Here are some points, each followed by its number:
-0.07:-0.08:-0.02:0.06:0.01:-0.02:-0.04:-0.06:-0.11:-0.12:-0.06:0.01:0.08:0.16:0.17:0.07 0
-0.48:-0.45:-0.23:0.25:0.31:0.25:0.16:0.05:-0.01:0.01:0.07:0.15:0.23:0.21:-0.13:-0.44 1
0.07:0.05:-0.10:-0.27:-0.24:-0.16:-0.02:0.16:0.28:0.15:0.01:-0.01:0.01:0.03:0.07:0.08 2
-1.41:-1.55:-1.69:-0.37:0.08:0.09:0.11:0.35:0.67:0.17:-0.43:-0.42:0.10:0.91:1.43:1.18 3
0.59:0.62:0.62:0.13:-0.13:-0.20:-0.21:-0.30:-0.59:-0.63:-0.30:-0.16:-0.13:0.02:0.34:0.37 4
1.04:0.96:0.66:-0.14:-0.33:-0.34:-0.31:-0.20:-0.08:0.35:0.42:0.11:-0.25:-0.51:-0.48:-0.29 5
0.05:0.00:-0.14:-0.14:-0.08:-0.07:-0.08:-0.09:-0.08:-0.01:0.08:0.19:0.28:0.28:0.03:-0.17 6
0.54:0.51:0.36:0.07:0.04:-0.01:-0.19:-0.51:-0.90:-0.88:-0.55:-0.32:-0.02:0.45:0.70:0.51 7
-0.61:-0.61:-0.60:-0.15:0.23:0.81:1.65:2.45:2.71:1.11:-0.46:-1.11:-1.60:-2.00:-1.58:-0.72 8
-1.05:-0.99:-0.50:0.64:0.81:0.67:0.22:-0.62:-1.72:-1.50:-0.22:0.53:0.85:0.90:0.51:0.18 9
-1.79:-2.29:-2.42:1.21:2.65:2.78:2.32:1.47:-0.33:-2.88:-2.86:-1.46:0.36:1.41:0.21:-1.49 10
-0.76:-0.94:-1.19:-0.15:0.40:0.56:0.73:0.78:0.53:0.06:-0.05:-0.26:-0.45:-0.37:-0.04:0.12 11
0.71:0.70:0.71:0.35:0.18:0.10:-0.02:-0.18:-0.39:-0.45:-0.29:-0.17:-0.14:-0.21:-0.35:-0.36 12
0.08:0.05:0.00:0.00:0.04:0.07:0.09:0.11:0.10:0.00:-0.09:-0.14:-0.16:-0.16:-0.08:0.00 13
0.51:0.57:0.40:-0.39:-0.57:-0.64:-1.18:-1.89:-2.20:-1.23:-0.21:0.53:1.11:1.54:1.76:1.64 14
0.04:0.01:-0.12:-0.14:-0.06:0.02:0.10:0.20:0.28:0.14:-0.06:-0.16:-0.20:-0.16:-0.03:0.07 15
0.04:0.07:0.17:0.15:0.11:0.07:0.02:-0.06:-0.18:-0.24:-0.16:-0.11:-0.06:-0.02:0.04:0.08 16
-0.65:-0.60:-0.24:0.42:0.43:0.31:0.14:-0.07:-0.33:-0.46:-0.31:-0.12:0.11:0.39:0.41:0.18 17
0.51:0.36:-0.22:-0.69:-0.54:-0.39:-0.20:0.04:0.37:0.48:0.28:0.09:-0.10:-0.19:0.04:0.30 18
0.07:0.04:-0.10:-0.25:-0.22:-0.16:-0.04:0.12:0.26:0.19:0.07:0.03:0.02:0.01:0.03:0.05 19
-2.31:-2.22:-1.39:0.85:1.20:0.97:0.56:0.17:-0.14:-0.47:-0.78:-1.04:-0.82:0.19:1.61:1.92 20
-0.06:-0.15:-0.33:-0.10:0.15:0.28:0.34:0.33:0.23:-0.07:-0.25:-0.29:-0.24:-0.13:-0.04:-0.04 21
0.02:-0.01:0.09:0.42:0.48:0.43:0.27:0.03:-0.31:-0.40:-0.17:-0.04:-0.06:-0.28:-0.46:-0.39 22
1.77:1.84:0.95:-1.45:-1.62:-1.27:-0.83:-0.33:0.33:0.80:0.54:0.17:-0.08:-0.18:0.10:0.44 23
-0.27:-0.29:-0.34:-0.14:-0.04:-0.01:0.06:0.24:0.44:0.53:0.42:0.30:0.18:-0.04:-0.38:-0.50 24
0.06:0.12:0.56:0.84:0.65:0.33:-0.10:-0.57:-0.93:-0.52:0.07:0.24:0.17:-0.08:-0.40:-0.47 25
-0.43:-0.35:-0.02:0.35:0.46:0.52:0.53:0.52:0.51:0.17:-0.18:-0.28:-0.31:-0.48:-0.63:-0.54 26
0.37:0.35:0.26:0.06:0.12:0.24:0.33:0.16:-0.54:-1.33:-1.15:-0.78:-0.39:0.08:0.63:0.81 27
0.07:0.10:0.12:0.03:0.01:0.06:0.15:0.24:0.23:-0.02:-0.20:-0.25:-0.25:-0.19:-0.08:-0.01 28
-1.56:-1.50:-2.08:-2.47:-2.26:-1.93:-1.16:-0.12:1.26:2.22:2.27:2.70:3.11:2.88:0.88:-0.67 29
-1.50:-1.93:-2.05:0.87:2.05:2.19:1.91:1.36:0.05:-2.02:-2.14:-1.13:0.20:0.97:0.05:-1.27 30
4.10:4.19:2.06:-4.63:-6.34:-6.61:-6.13:-4.67:-1.23:3.97:4.90:3.81:2.43:2.08:3.33:4.10 31
-0.90:-1.21:-3.11:-3.80:-2.59:-1.61:-0.40:0.96:2.37:2.30:1.16:0.83:1.36:2.21:1.93:0.87 32
1.33:1.69:2.25:0.51:-0.72:-1.07:-0.87:0.09:2.13:3.34:1.88:0.02:-2.02:-3.46:-2.26:-0.19 33
-0.10:-0.08:0.02:0.19:0.18:0.15:0.13:0.09:0.02:-0.12:-0.20:-0.22:-0.21:-0.15:0.01:0.11 34
-0.12:-0.10:-0.04:0.03:0.01:-0.03:-0.06:-0.10:-0.13:-0.05:0.07:0.14:0.16:0.13:0.05:0.01 35
0.90:0.98:0.88:-0.24:-0.61:-0.53:-0.25:0.18:0.71:0.72:0.17:-0.24:-0.52:-0.59:-0.37:-0.15 36
-0.26:-0.30:-0.32:-0.05:0.00:-0.08:-0.16:-0.10:0.23:0.59:0.50:0.34:0.20:0.03:-0.17:-0.24 37
0.01:0.36:1.66:1.86:1.04:0.29:-0.54:-1.32:-2.01:-1.73:-0.71:0.02:0.72:0.95:0.27:-0.40 38
-0.96:-1.01:-1.00:-0.05:0.39:0.49:0.49:0.35:-0.18:-0.56:-0.39:-0.31:-0.08:0.29:0.63:0.69 39
-0.67:-0.62:-0.30:0.36:0.44:0.41:0.37:0.32:0.22:-0.11:-0.34:-0.46:-0.46:-0.25:0.18:0.40 40
0.43:0.62:1.53:1.72:1.22:1.02:1.02:0.79:-0.27:-2.05:-2.25:-2.07:-2.03:-1.79:-0.27:1.18 41
1.80:1.57:0.56:-0.89:-0.67:-0.11:0.56:1.28:1.80:1.32:0.66:0.33:-0.22:-1.48:-2.72:-2.65 42
1.80:1.66:0.93:-0.70:-0.65:-0.01:0.92:1.88:2.15:0.55:-0.63:-0.93:-1.13:-1.67:-1.92:-1.50 43
-0.23:-0.24:-0.28:-0.18:-0.10:-0.07:-0.06:-0.08:-0.03:0.18:0.33:0.36:0.32:0.18:-0.03:-0.10 44
0.33:0.43:0.50:0.17:0.09:0.04:-0.10:-0.21:-0.06:0.31:0.35:0.30:0.18:-0.28:-0.84:-0.79 45
-1.03:-1.07:-1.54:-1.18:-0.52:-0.05:-0.07:-1.12:-3.31:-3.60:-1.07:1.15:2.79:3.88:3.04:1.38 46
-3.01:-3.70:-4.65:-1.70:-0.33:-1.00:-3.05:-5.07:-3.64:3.90:6.99:6.99:6.43:4.12:-0.05:-2.54 47
0.86:0.88:0.71:-0.11:-0.39:-0.40:-0.16:0.41:1.18:0.96:0.02:-0.49:-0.69:-0.72:-0.56:-0.37 48
-0.36:-0.19:0.45:0.79:0.52:0.35:0.22:0.03:-0.27:-0.48:-0.31:-0.12:-0.01:-0.05:-0.25:-0.33 49
0.40:0.39:0.29:0.00:0.01:0.13:0.27:0.42:0.48:0.25:0.01:-0.11:-0.24:-0.51:-0.78:-0.75 50
0.06:0.10:0.26:0.29:0.22:0.16:0.09:-0.06:-0.31:-0.48:-0.35:-0.20:-0.06:0.06:0.08:0.01 51
-1.01:-1.45:-1.35:0.87:1.16:1.09:1.07:0.73:-0.12:-0.35:0.23:0.19:-0.46:-0.98:-0.66:-0.53 52
-1.08:-1.14:-0.65:0.72:0.70:0.38:0.20:-0.20:-0.82:-0.98:-0.43:-0.04:0.26:0.81:0.95:0.50 53
0.07:0.08:0.20:0.18:0.08:0.02:-0.04:-0.13:-0.26:-0.29:-0.16:-0.07:-0.01:0.06:0.13:0.11 54
-0.35:-0.30:-0.22:-0.11:-0.10:-0.08:-0.04:0.02:0.03:-0.02:-0.05:-0.02:0.09:0.28:0.41:0.37 55
0.47:0.52:0.53:0.03:-0.13:-0.07:0.13:0.43:0.80:0.61:0.05:-0.32:-0.55:-0.69:-0.66:-0.50 56
-0.09:-0.07:-0.03:0.00:0.00:0.01:0.03:0.04:0.01:-0.07:-0.08:-0.05:0.00:0.07:0.10:0.08 57
0.22:0.20:0.12:-0.12:-0.16:-0.13:-0.08:-0.04:-0.07:-0.15:-0.09:0.01:0.11:0.16:0.11:0.03 58
0.82:0.96:1.53:1.28:0.75:0.30:-0.20:-0.74:-1.15:-0.75:-0.03:0.38:0.37:-0.24:-1.22:-1.45 59
-0.10:-0.13:-0.20:-0.16:-0.07:0.00:0.07:0.16:0.29:0.28:0.12:0.05:0.00:-0.06:-0.12:-0.12 60
0.25:0.37:0.65:0.33:0.06:-0.02:-0.10:-0.17:-0.18:-0.25:-0.28:-0.16:-0.06:-0.03:-0.07:-0.05 61
0.01:0.05:0.23:0.28:0.20:0.12:0.02:-0.14:-0.39:-0.49:-0.29:-0.12:0.01:0.11:0.15:0.11 62
0.87:0.97:0.77:-0.50:-0.82:-0.88:-1.51:-2.35:-2.67:-1.44:-0.24:0.59:1.25:1.74:2.09:2.02 63
-0.11:-0.13:-0.15:0.01:0.10:0.12:0.12:0.11:0.06:-0.06:-0.13:-0.19:-0.23:-0.17:0.10:0.29 64
-0.13:-0.06:0.13:0.21:0.17:0.14:-0.03:-0.44:-1.00:-0.70:0.13:0.56:0.67:0.50:-0.04:-0.36 65
-0.43:-0.43:-0.69:-0.34:0.06:0.21:0.15:-0.01:-0.22:-0.44:-0.49:-0.38:-0.08:0.36:0.76:1.02 66
0.04:0.01:0.01:0.02:0.03:0.04:0.09:0.12:0.11:0.02:-0.04:-0.09:-0.13:-0.14:-0.08:-0.03 67
0.07:0.05:-0.02:-0.05:-0.03:-0.01:-0.01:0.00:0.04:0.10:0.07:0.03:-0.01:-0.04:-0.06:-0.08 68
-0.09:0.00:0.05:0.07:0.08:0.08:0.08:0.13:0.36:0.54:0.39:0.25:0.12:-0.24:-0.74:-0.77 69
-0.96:-0.70:0.91:2.18:1.23:-0.10:-1.54:-2.69:-2.83:0.14:2.82:3.66:3.08:0.81:-1.96:-2.78 70
0.38:0.32:0.11:-0.14:-0.11:-0.09:-0.10:-0.09:-0.01:0.14:0.14:0.07:-0.01:-0.09:-0.16:-0.18 71
-2.86:-2.74:-0.98:2.93:3.33:3.02:2.60:2.45:2.29:0.70:-1.21:-2.44:-3.31:-3.55:-2.03:-0.31 72
-0.04:-0.09:-0.30:-0.38:-0.27:-0.17:-0.06:0.11:0.37:0.53:0.39:0.26:0.13:-0.02:-0.14:-0.15 73
0.64:0.54:0.04:-0.69:-0.73:-0.71:-0.71:-0.69:-0.63:-0.25:0.15:0.44:0.79:1.06:0.81:0.32 74
-4.45:-4.28:-2.01:4.25:5.79:6.23:5.93:4.31:0.48:-4.31:-4.57:-3.36:-2.09:-1.62:-2.66:-3.25 75
-2.67:-3.17:-4.04:-1.59:-0.49:-1.03:-2.58:-3.99:-2.75:3.24:6.11:6.31:5.50:3.58:0.08:-2.06 76
-0.66:-0.67:-0.56:-0.03:0.22:0.35:0.39:0.20:-0.17:-0.29:-0.07:0.01:0.01:0.06:0.20:0.26 77
-0.18:-0.16:-0.16:-0.09:-0.01:0.09:0.17:0.14:-0.21:-0.69:-0.68:-0.51:-0.23:0.25:0.79:0.89 78
0.10:0.06:-0.01:0.03:0.03:0.01:-0.02:-0.11:-0.40:-0.52:-0.36:-0.28:-0.16:0.14:0.53:0.61 79
0.04:0.06:0.18:0.20:0.14:0.10:0.05:-0.03:-0.19:-0.28:-0.19:-0.10:-0.05:-0.03:0.00:0.02 80
-0.03:-0.05:-0.11:-0.16:-0.14:-0.11:-0.09:-0.05:0.03:0.12:0.14:0.16:0.17:0.15:0.06:-0.02 81
0.52:0.37:-0.14:-0.54:-0.40:-0.27:-0.16:0.00:0.25:0.39:0.23:0.06:-0.08:-0.14:-0.03:0.10 82
0.07:0.09:0.16:0.10:0.07:0.06:0.06:0.05:-0.01:-0.14:-0.19:-0.18:-0.14:-0.08:0.01:0.05 83
-1.09:-1.04:-0.93:-0.03:0.66:1.22:1.63:2.04:2.65:1.71:0.08:-0.54:-1.05:-1.88:-2.22:-1.64 84
-0.86:-0.51:0.98:1.85:1.18:0.64:0.15:-0.34:-1.06:-1.44:-1.05:-0.60:0.00:0.57:0.47:-0.05 85
0.19:0.31:0.62:0.35:0.05:-0.07:-0.07:-0.02:0.05:0.05:0.00:-0.04:-0.12:-0.26:-0.34:-0.26 86
0.41:0.35:0.12:-0.15:-0.13:-0.12:-0.15:-0.17:-0.10:0.11:0.16:0.17:0.13:0.02:-0.18:-0.26 87
-0.71:-0.66:-0.50:-0.03:0.07:0.08:0.10:0.12:0.09:-0.01:-0.02:0.06:0.21:0.37:0.36:0.19 88
-0.15:-0.13:0.06:0.17:-0.04:-0.23:-0.69:-1.44:-1.94:-1.32:-0.40:0.33:0.82:1.41:1.67:1.37 89
New points follow, each followed by the numbers of its five nearest points above, nearest first.
-0.27:0.00:0.59:0.34:-0.06:-0.28:-0.68:-1.19:-1.62:-1.46:-0.86:-0.02:0.87:1.53:1.62:1.32 89 14 7 63 74
-1.65:-1.33:0.04:1.02:-0.06:-1.07:-1.88:-2.27:-1.79:0.96:3.33:4.47:4.26:2.05:-1.38:-2.74 70 29 76 65 37
0.40:0.53:0.78:0.47:0.24:0.17:-0.01:-0.49:-1.13:-0.74:0.14:0.44:0.31:-0.11:-0.52:-0.54 25 12 65 61 22
2.55:2.27:0.52:-3.09:-3.72:-3.92:-3.80:-2.99:-0.98:1.91:2.53:2.28:2.05:2.23:2.62:2.50 31 63 23 14 74
-0.78:-0.99:-1.88:-1.60:-0.74:-0.10:0.50:0.91:1.08:0.38:-0.26:-0.61:-0.76:-0.20:1.34:2.18 3 66 39 11 78
0.16:0.16:0.20:0.19:0.11:0.03:-0.03:-0.11:-0.40:-0.60:-0.44:-0.36:-0.22:0.09:0.46:0.51 79 62 51 54 16
0.22:0.21:0.23:0.16:0.06:-0.02:-0.07:-0.15:-0.48:-0.67:-0.47:-0.38:-0.23:0.14:0.58:0.63 79 7 62 4 78
0.33:-0.09:-0.93:-0.75:-0.33:-0.38:-0.57:-0.59:-0.51:-0.49:-0.28:0.26:1.04:1.61:1.20:0.34 74 55 6 66 7
-0.24:-0.31:-0.37:-0.08:-0.01:-0.13:-0.23:-0.21:-0.12:-0.04:-0.01:0.10:0.35:0.59:0.48:0.22 55 0 35 6 88
0.63:0.68:0.87:0.49:0.17:-0.03:-0.23:-0.33:-0.16:0.27:0.35:0.23:0.03:-0.35:-0.84:-0.96 45 86 5 12 50
-2.97:-2.25:0.82:3.80:3.82:4.04:4.16:3.49:1.60:-0.97:-1.81:-2.40:-3.38:-4.49:-3.84:-2.20 72 75 84 8 41
-0.07:-0.10:-0.14:-0.03:0.06:0.06:0.11:0.21:0.37:0.57:0.55:0.37:0.11:-0.30:-0.73:-0.80 69 24 37 73 60
-0.47:-0.31:0.44:1.11:0.90:0.70:0.57:0.51:0.53:0.18:-0.30:-0.60:-0.79:-0.92:-0.85:-0.63 26 49 22 40 50
-0.72:-0.71:-0.39:0.54:0.70:0.69:0.61:0.45:0.15:-0.28:-0.40:-0.38:-0.34:-0.29:-0.21:-0.11 40 26 77 21 11
0.12:0.20:0.40:0.22:0.05:0.02:-0.03:-0.05:-0.01:0.02:-0.01:0.01:0.02:-0.11:-0.29:-0.30 86 68 71 83 67
-0.97:-1.20:-1.56:-0.25:0.47:0.69:0.92:0.99:0.71:0.12:-0.03:-0.31:-0.55:-0.45:-0.04:0.15 11 40 39 77 52
-0.06:-0.21:-1.00:-1.37:-0.99:-0.60:0.03:0.91:1.84:1.48:0.22:-0.50:-0.72:-0.28:0.55:0.91 18 82 73 2 19
2.22:2.75:1.98:-1.71:-2.47:-2.65:-2.82:-2.62:-1.81:-0.68:-0.21:0.37:1.51:2.82:2.99:2.39 63 14 74 89 23
-2.93:-3.17:-2.49:2.30:3.86:4.18:3.91:2.86:0.35:-3.09:-3.32:-2.20:-0.86:-0.15:-1.15:-2.24 10 30 75 72 52
0.16:0.27:0.51:0.26:0.05:0.01:-0.05:-0.07:0.00:0.06:0.00:0.03:0.04:-0.13:-0.38:-0.39 86 61 71 87 68
-0.21:-0.34:-0.65:-0.35:0.06:0.45:0.75:1.18:1.88:1.64:0.54:-0.09:-0.63:-1.32:-1.56:-1.21 84 8 56 26 50
-0.83:-0.75:-0.67:-0.04:0.67:1.22:1.55:1.74:2.39:1.74:0.26:-0.43:-1.02:-1.99:-2.46:-1.75 84 8 26 52 11
0.90:0.92:0.78:-0.07:-0.38:-0.41:-0.18:0.38:1.13:0.91:-0.01:-0.51:-0.69:-0.70:-0.54:-0.35 48 36 56 50 5
1.55:1.43:1.00:-0.17:-0.63:-0.90:-0.96:-0.79:-0.86:-0.08:0.53:0.42:0.16:0.13:0.16:0.02 5 74 4 23 87
0.52:0.45:-0.12:-0.74:-0.51:-0.06:0.55:1.23:1.69:0.63:-0.87:-1.64:-1.74:-0.98:0.43:1.08 48 56 36 15 28
-0.25:-0.25:-0.27:-0.17:-0.11:-0.09:-0.09:-0.13:-0.13:0.12:0.34:0.41:0.38:0.23:0.03:-0.06 44 81 6 35 37
0.70:0.63:0.45:-0.15:-0.27:-0.23:-0.17:-0.30:-0.83:-1.27:-0.91:-0.50:-0.08:0.47:1.02:1.07 7 27 4 79 78
1.77:1.60:0.82:-0.58:-0.58:-0.39:-0.14:0.17:0.63:1.00:0.92:0.75:0.36:-0.64:-1.98:-2.31 42 5 45 36 50
0.66:0.72:0.65:-0.20:-0.48:-0.42:-0.20:0.14:0.56:0.58:0.16:-0.16:-0.37:-0.43:-0.28:-0.14 36 5 56 48 82
1.23:1.13:0.81:-0.14:-0.50:-0.71:-0.76:-0.63:-0.68:-0.06:0.42:0.34:0.14:0.10:0.11:0.00 5 4 87 74 71
2.04:2.19:2.59:2.17:1.97:1.99:1.51:0.51:-0.71:-1.89:-2.73:-3.56:-3.86:-2.92:-0.81:0.45 41 27 12 43 85
1.81:2.03:2.52:0.77:0.21:0.77:1.73:2.43:1.62:-2.13:-4.30:-4.69:-4.01:-2.24:0.78:2.13 41 27 43 8 78
1.05:1.12:1.22:0.25:-0.12:-0.18:-0.19:-0.23:-0.23:0.01:0.18:0.13:-0.13:-0.58:-0.84:-0.71 5 12 45 86 36
-0.97:-1.08:-0.98:0.23:0.43:0.04:-0.68:-1.50:-2.18:-1.51:-0.34:0.40:1.05:1.84:2.20:1.77 89 9 14 53 63
-0.26:-0.24:-0.21:-0.05:0.06:0.18:0.27:0.20:-0.29:-0.93:-0.91:-0.71:-0.36:0.26:1.00:1.16 78 66 27 79 39
-0.32:-0.32:-0.37:-0.27:-0.08:0.04:0.10:0.15:0.19:-0.05:-0.30:-0.29:-0.07:0.19:0.46:0.58 55 64 88 57 66
0.15:0.10:-0.04:-0.19:-0.27:-0.49:-0.80:-1.12:-1.19:-0.30:0.53:0.85:0.94:0.94:0.64:0.36 74 65 6 89 44
-1.50:-1.40:-1.19:-0.41:-0.08:0.24:0.58:0.68:0.41:-0.40:-0.83:-0.90:-0.74:0.17:1.72:2.21 3 20 39 66 78
2.04:1.92:1.36:-1.06:-1.84:-2.08:-2.15:-2.10:-1.94:-1.04:-0.15:0.44:1.14:2.09:2.60:2.15 63 14 74 89 23
0.26:0.32:0.48:0.33:0.03:-0.14:-0.23:-0.40:-0.84:-1.02:-0.62:-0.34:-0.09:0.41:0.90:0.80 7 4 79 27 78
3.14:2.81:1.17:-2.19:-2.93:-3.26:-3.07:-1.79:1.02:3.27:2.38:1.35:0.76:0.54:0.46:0.36 23 74 36 5 18
-1.16:-1.19:-0.87:0.36:0.64:0.52:0.20:-0.29:-0.91:-0.97:-0.36:0.17:0.59:0.88:0.80:0.48 53 9 17 39 77
0.01:-0.06:-0.32:-0.39:-0.27:-0.18:-0.09:0.05:0.27:0.44:0.37:0.30:0.24:0.12:-0.10:-0.22 73 44 37 81 60
1.79:1.56:0.89:-0.50:-1.22:-1.43:-1.01:-0.38:-0.07:0.07:0.25:0.18:-0.01:0.39:0.61:0.32 23 74 5 36 4
-0.16:-0.25:-0.40:-0.13:0.04:0.09:0.16:0.27:0.41:0.54:0.49:0.32:0.05:-0.25:-0.55:-0.59 24 69 37 73 60
0.08:0.08:0.23:0.22:0.15:0.01:-0.26:-0.67:-1.19:-1.11:-0.53:-0.13:0.22:0.57:0.92:0.90 7 79 4 78 62
-0.10:-0.12:-0.22:-0.20:-0.08:-0.01:0.05:0.13:0.27:0.31:0.17:0.09:0.04:-0.04:-0.13:-0.13 60 19 73 68 2
1.34:1.17:0.45:-0.49:-0.38:-0.19:-0.13:-0.13:-0.01:0.42:0.61:0.53:0.06:-0.76:-1.22:-0.92 5 45 36 50 87
0.44:0.59:0.58:-0.50:-0.79:-0.34:0.90:2.31:2.20:-0.91:-2.40:-2.21:-1.56:-0.60:0.71:1.48 27 78 41 48 28
-0.36:-0.23:0.16:0.62:0.58:0.49:0.14:-0.64:-1.69:-1.31:0.00:0.59:0.67:0.42:-0.04:-0.23 65 9 25 62 49
0.43:-0.11:-1.20:-1.00:-0.45:-0.51:-0.75:-0.78:-0.66:-0.62:-0.34:0.36:1.36:2.10:1.55:0.43 74 89 14 66 7
1.63:1.67:1.62:0.48:0.08:-0.01:-0.20:-0.48:-0.63:-0.06:0.50:0.63:0.15:-0.92:-1.84:-1.73 59 5 45 12 50
-0.84:-0.99:-1.50:-0.92:-0.49:-0.29:0.05:0.72:1.48:0.95:-0.17:-0.57:-0.37:0.39:1.14:1.18 3 11 66 88 55
3.24:2.78:0.57:-2.95:-3.34:-3.52:-3.42:-2.55:-0.56:1.75:1.95:1.81:2.11:2.52:1.98:0.93 23 63 74 14 31
-0.76:-1.04:-1.51:-0.38:0.31:0.62:0.98:1.25:1.34:0.80:0.21:-0.24:-0.72:-0.87:-0.55:-0.32 11 26 52 24 40
-2.41:-2.42:-1.68:0.92:1.29:0.81:-0.08:-0.99:-1.72:-1.42:-0.86:-0.55:0.08:1.45:2.78:2.67 20 53 9 3 39
-0.01:0.30:1.15:0.83:0.10:-0.37:-0.86:-1.41:-1.80:-1.62:-0.81:0.02:0.83:1.50:1.50:0.97 89 14 38 7 63
0.40:0.52:0.90:0.54:0.12:-0.16:-0.38:-0.37:0.13:0.93:0.91:0.59:0.18:-0.46:-1.20:-1.38 45 69 5 50 86
-0.25:-0.13:0.26:0.46:0.36:0.39:0.42:0.39:0.29:0.12:-0.10:-0.38:-0.73:-0.94:-0.48:0.08 26 28 34 21 40
0.64:-0.04:-2.19:-2.48:-1.35:-0.73:-0.25:0.42:1.32:1.70:1.04:0.59:0.31:0.16:0.23:0.36 18 73 82 24 37
-1.21:-1.49:-2.23:-0.96:0.09:0.66:1.06:1.17:0.68:-0.64:-1.15:-1.05:-0.62:0.29:1.43:1.73 3 39 20 66 11
0.62:0.32:0.03:0.74:1.17:1.29:1.22:0.77:-0.15:-1.60:-2.12:-2.37:-2.62:-2.08:0.31:2.10 41 27 78 40 79
2.76:2.57:1.02:-2.17:-2.37:-1.91:-1.25:-0.50:0.20:1.02:1.31:1.45:1.32:0.59:-0.67:-1.21 23 5 74 36 18
-0.13:-0.14:-0.23:-0.17:-0.06:-0.01:0.02:0.09:0.23:0.32:0.24:0.17:0.10:-0.01:-0.18:-0.20 60 73 81 44 68
-1.10:-0.78:0.43:1.03:0.39:-0.19:-0.66:-1.09:-1.61:-1.47:-0.72:-0.22:0.25:1.01:2.00:2.19 89 53 9 14 7
-2.95:-2.83:-1.75:1.14:1.57:1.27:0.71:0.18:-0.27:-0.70:-1.06:-1.35:-1.03:0.31:2.11:2.47 20 3 39 53 66
-0.81:-0.75:-0.37:0.40:0.46:0.34:0.18:-0.05:-0.32:-0.43:-0.24:-0.01:0.26:0.52:0.39:0.04 17 77 88 1 53
-1.46:-1.25:-0.79:-0.55:-1.06:-1.35:-1.33:-0.99:-0.17:1.39:2.42:3.18:3.28:2.18:-0.30:-1.56 29 70 37 44 74
-1.20:-1.23:-0.92:0.33:0.65:0.53:0.15:-0.44:-1.16:-1.19:-0.47:0.14:0.66:1.05:1.04:0.75 53 9 39 17 66
-1.25:-1.29:-1.60:-0.78:-0.59:-0.92:-1.35:-1.49:-0.69:1.64:2.85:3.09:2.73:1.67:-0.17:-1.15 29 37 44 70 74
-0.52:-0.57:-0.56:0.23:0.47:0.54:0.57:0.53:0.41:0.22:0.13:-0.02:-0.29:-0.57:-0.62:-0.47 26 11 21 1 24
2.34:2.90:2.20:-1.58:-2.40:-2.58:-2.76:-2.61:-1.97:-0.97:-0.43:0.22:1.41:2.76:3.00:2.44 63 14 74 89 23
3.32:3.34:2.15:-1.86:-2.55:-2.19:-1.53:-0.81:-0.26:0.66:1.30:1.65:1.59:0.71:-0.95:-1.70 23 5 74 36 42
1.39:1.52:1.70:-0.03:-0.44:0.25:1.67:3.04:2.56:-1.63:-3.90:-4.02:-3.27:-1.77:0.63:1.90 41 43 27 8 48
-0.86:-0.83:-0.78:-0.06:0.50:0.95:1.28:1.62:2.12:1.40:0.11:-0.39:-0.81:-1.49:-1.77:-1.32 84 8 26 11 52
-0.28:-0.32:-0.35:-0.09:-0.04:-0.12:-0.20:-0.14:0.22:0.66:0.61:0.46:0.31:0.08:-0.22:-0.31 37 24 44 73 60
-0.73:-0.58:-0.20:0.17:0.19:0.16:-0.09:-0.44:-1.02:-1.10:-0.72:-0.21:0.46:1.01:1.21:1.11 53 66 78 17 79
-0.17:-0.19:-0.29:-0.22:-0.14:-0.09:-0.07:-0.06:0.01:0.21:0.33:0.36:0.32:0.18:-0.04:-0.14 44 81 6 37 35
-0.69:-0.88:-1.17:-0.23:0.29:0.44:0.63:0.76:0.62:0.18:0.00:-0.26:-0.43:-0.30:0.03:0.14 11 40 77 21 88
-0.67:-1.11:-2.34:-1.40:-0.09:0.69:1.20:1.42:1.21:0.11:-0.65:-0.82:-0.59:-0.04:0.58:0.66 11 3 39 66 40
-0.51:-0.60:-0.74:-0.30:-0.03:0.16:0.44:0.74:0.94:0.55:0.03:-0.24:-0.36:-0.31:-0.05:0.02 11 21 60 15 24
0.21:0.07:-0.35:-0.32:-0.06:0.09:0.19:0.20:-0.10:-0.69:-0.92:-0.95:-0.75:0.01:1.09:1.43 78 27 66 79 64
-0.29:-0.43:-0.73:-0.29:0.00:0.12:0.24:0.38:0.61:0.72:0.56:0.36:0.04:-0.28:-0.52:-0.56 24 37 73 69 60
0.93:1.01:0.91:-0.17:-0.46:-0.36:-0.10:0.22:0.58:0.55:0.15:-0.21:-0.57:-0.80:-0.62:-0.25 36 48 56 5 50
-0.35:-0.43:-0.54:-0.22:-0.08:0.01:0.20:0.46:0.78:0.69:0.34:0.16:0.07:-0.02:-0.28:-0.57 24 73 37 60 69
0.31:0.33:0.38:0.20:0.11:0.07:-0.01:-0.07:-0.12:-0.06:-0.02:-0.02:-0.03:-0.10:-0.30:-0.42 86 71 61 87 80
0.34:0.59:1.11:0.41:0.00:0.04:0.06:-0.10:-0.65:-1.68:-1.92:-1.40:-0.54:0.46:1.39:1.56 27 7 78 4 79
1.28:1.12:0.54:-0.42:-0.51:-0.43:-0.29:-0.05:0.23:0.74:0.71:0.24:-0.30:-0.74:-0.81:-0.56 5 36 48 56 45
0.76:0.96:1.35:0.55:-0.09:-0.37:-0.41:-0.16:0.55:1.35:1.30:0.97:0.32:-0.88:-2.12:-2.20 45 69 5 42 50
0.44:0.42:0.24:-0.22:-0.33:-0.38:-0.33:-0.24:-0.17:-0.05:0.06:0.04:-0.01:0.09:0.29:0.37 58 71 87 82 54
-0.25:-0.36:-0.57:-0.22:0.00:0.09:0.18:0.29:0.46:0.54:0.43:0.29:0.05:-0.19:-0.39:-0.42 24 37 73 60 69
1.36:1.17:0.37:-0.72:-0.53:-0.08:0.45:1.02:1.44:1.07:0.53:0.25:-0.17:-1.15:-2.10:-2.05 42 43 48 56 50
4.76:5.07:2.81:-5.31:-6.99:-6.99:-6.99:-5.42:-1.35:4.92:6.00:4.51:2.57:1.96:3.64:4.81 31 23 63 29 14
2.33:2.37:1.48:-1.34:-1.70:-1.91:-2.18:-2.36:-2.38:-1.11:0.21:0.71:1.13:1.56:2.01:2.05 63 14 74 89 23
